Each path below is one point turned by a fixed rotation once a step. After each direction that follows a path, write how fast that rotation turns it, in degrees a step (0 if it stays still).
Each turn is a multiple of 5 degrees from 10 to 175, or 0.
Each row of a path follows its step; steps can be skipped.

step 0: -0.51 0.82 -0.30 -2.25 -1.81 -0.13 0.27 0.43 1.14 1.86 2.35 2.71 4.06
 0.87 0.91 0.40 -2.17 -0.05 -0.90 4.99 -2.06 -0.53 3.12 0.05 0.33 -1.42
 2.38 -0.78 -0.96 1.38 1.36 0.80 -0.98 -1.85 -2.35 -2.04 -0.02 0.69
 -1.20 2.37 -1.63 1.18 0.28 -0.20
step 1: -0.04 1.45 0.44 0.66 -1.98 1.35 -0.24 -2.28 0.57 2.56 -0.92 -2.31 -1.41
 0.11 2.48 -0.07 -3.13 1.78 -1.06 1.47 0.54 0.19 4.12 2.17 1.72 2.13
 1.39 -0.77 0.83 -0.08 -0.39 -1.03 -2.19 -2.07 -0.94 -2.85 -0.02 2.14
 1.16 2.13 -3.29 1.44 1.25 0.16
step 2: -0.68 -0.18 1.58 2.30 0.29 1.33 -1.21 1.19 -1.25 -1.53 -0.23 0.37 -1.40
 1.82 2.64 1.45 -0.64 -3.05 -0.68 -0.06 0.67 -1.29 1.87 4.23 1.31 1.19
 2.90 -2.43 0.57 0.12 -3.21 0.90 1.05 -1.63 0.56 0.14 -3.21 0.85 1.29
 0.55 -3.66 0.96 1.38 -1.41
step 3: -2.77 -0.13 4.02 -0.96 -0.21 1.20 -0.97 3.31 0.28 0.15 -1.45 -0.45 -0.29
 0.02 2.07 1.33 -2.21 -4.34 1.07 -1.65 -0.08 -1.68 2.25 1.02 -0.23 0.45
 -1.66 -2.52 0.35 0.83 0.82 -0.44 -2.40 2.94 -0.91 1.05 -2.43 -1.92 2.01
 0.05 -0.07 0.62 1.61 -1.35
step 4: 0.26 -4.31 3.70 -0.30 -0.64 -0.24 -0.32 1.90 1.92 -0.89 -1.28 1.95 0.71
 -0.71 4.13 -0.72 -0.89 -1.78 0.24 -1.65 0.75 0.14 2.12 -4.09 -2.76
 -2.28 0.43 -1.05 -1.14 0.84 -0.37 -0.29 -0.69 0.00 -3.14 -1.06 -0.07
 -0.24 0.99 -0.99 -1.38 1.54 -1.12 0.16
step 5: -0.33 0.39 0.23 -1.17 1.23 0.13 2.28 -2.24 -0.75 0.08 -0.87 -0.13 2.46
 -0.65 1.52 -2.03 -0.33 -0.74 0.30 1.02 -0.50 -2.57 2.21 -4.17 -2.87
 0.44 2.86 -4.15 -1.51 2.00 1.49 0.11 -1.04 -0.53 -0.35 -0.79 0.67 -0.04
 2.33 1.87 -2.10 -0.83 -2.87 -0.26
step 6: 0.25 3.71 -0.16 0.04 1.50 2.34 0.52 -2.49 -1.91 -1.72 1.62 1.03 -0.40
 -0.18 2.67 -1.52 0.42 0.03 2.44 1.54 0.70 0.60 1.94 0.68 -2.39 -0.76
 1.02 -3.62 -1.05 -0.46 0.37 -3.17 -2.62 -1.67 -0.61 0.41 2.11 3.18 0.36
 0.46 -0.90 2.49 0.39 -0.33
step 7: -2.24 0.48 0.36 -0.99 2.52 -0.34 -1.43 0.96 -0.49 -0.50 1.25 1.92 -0.18
 -0.87 0.56 0.44 1.47 -0.57 -3.01 -0.35 0.18 1.52 1.48 3.23 -0.28 -0.56
 0.98 -4.96 -0.22 -1.52 0.80 0.29 -4.16 -3.87 2.15 -1.56 -1.67 1.27 0.26
 1.08 1.12 2.48 0.27 -0.35
step 8: 1.16 -1.07 1.10 2.36 0.21 0.17 -1.31 1.12 1.57 1.71 0.49 -2.52 0.50 0.54
 -0.45 -0.16 0.02 -3.09 -2.65 -0.36 -0.06 0.13 -1.87 1.84 -1.78 0.29
 -0.69 -2.62 1.96 -0.01 0.39 -0.18 -3.92 -1.66 -2.48 -1.62 -0.73 -0.22
 4.55 -0.34 1.00 3.21 2.07 0.84
Speeds:
0.52 0.83 0.64 0.68 -0.02 -0.83 0.44 0.09 -0.02 -0.02 0.24 -0.25 -0.68
 -0.31 0.67 -0.52 0.14 0.46 0.59 -0.13 0.50 0.71 -0.01 -0.23 0.36 0.87
 -0.76 0.10 0.69 0.02 -0.13 -0.44 -0.26 0.33 -1.44 0.15 0.66 0.13 0.48
 -0.42 0.02 0.32 0.68 0.36 => 155
-0.59 -0.61 -0.93 -0.08 0.33 -0.05 0.44 -1.13 0.83 0.17 0.55 0.09 0.18
 0.13 -0.06 -0.11 0.39 -0.30 0.31 -0.15 -0.83 -0.14 0.67 -0.03 0.92
 -0.04 0.34 -1.05 0.18 -0.25 -0.48 -0.08 -0.22 0.40 -0.40 -0.10 1.41
 -0.02 -0.77 -0.45 0.22 0.04 0.18 -0.10 => 60
0.42 -0.54 -0.63 0.02 0.15 -0.85 0.02 -0.25 0.59 -0.13 -0.14 -0.91 0.23
 0.32 0.20 -0.10 -0.47 0.48 -0.82 -1.02 0.53 -0.06 -0.13 0.60 -0.32 0.12
 0.09 -0.57 -0.07 1.18 -0.08 0.39 1.07 -0.15 0.16 0.31 0.67 0.56 1.04
 0.30 -0.31 0.31 -0.33 0.00 => 110
-0.25 0.00 0.21 0.99 0.56 0.07 -0.71 0.23 1.12 -0.02 -0.02 -0.36 0.44
 -0.04 -0.35 1.35 0.19 0.34 -0.35 0.26 -0.52 -0.15 0.34 0.03 0.29 1.14
 0.43 0.78 -0.65 0.82 -0.23 -0.68 -0.33 0.18 0.03 0.10 -0.36 0.06 -0.18
 -0.20 -0.63 0.11 0.70 0.43 => 45
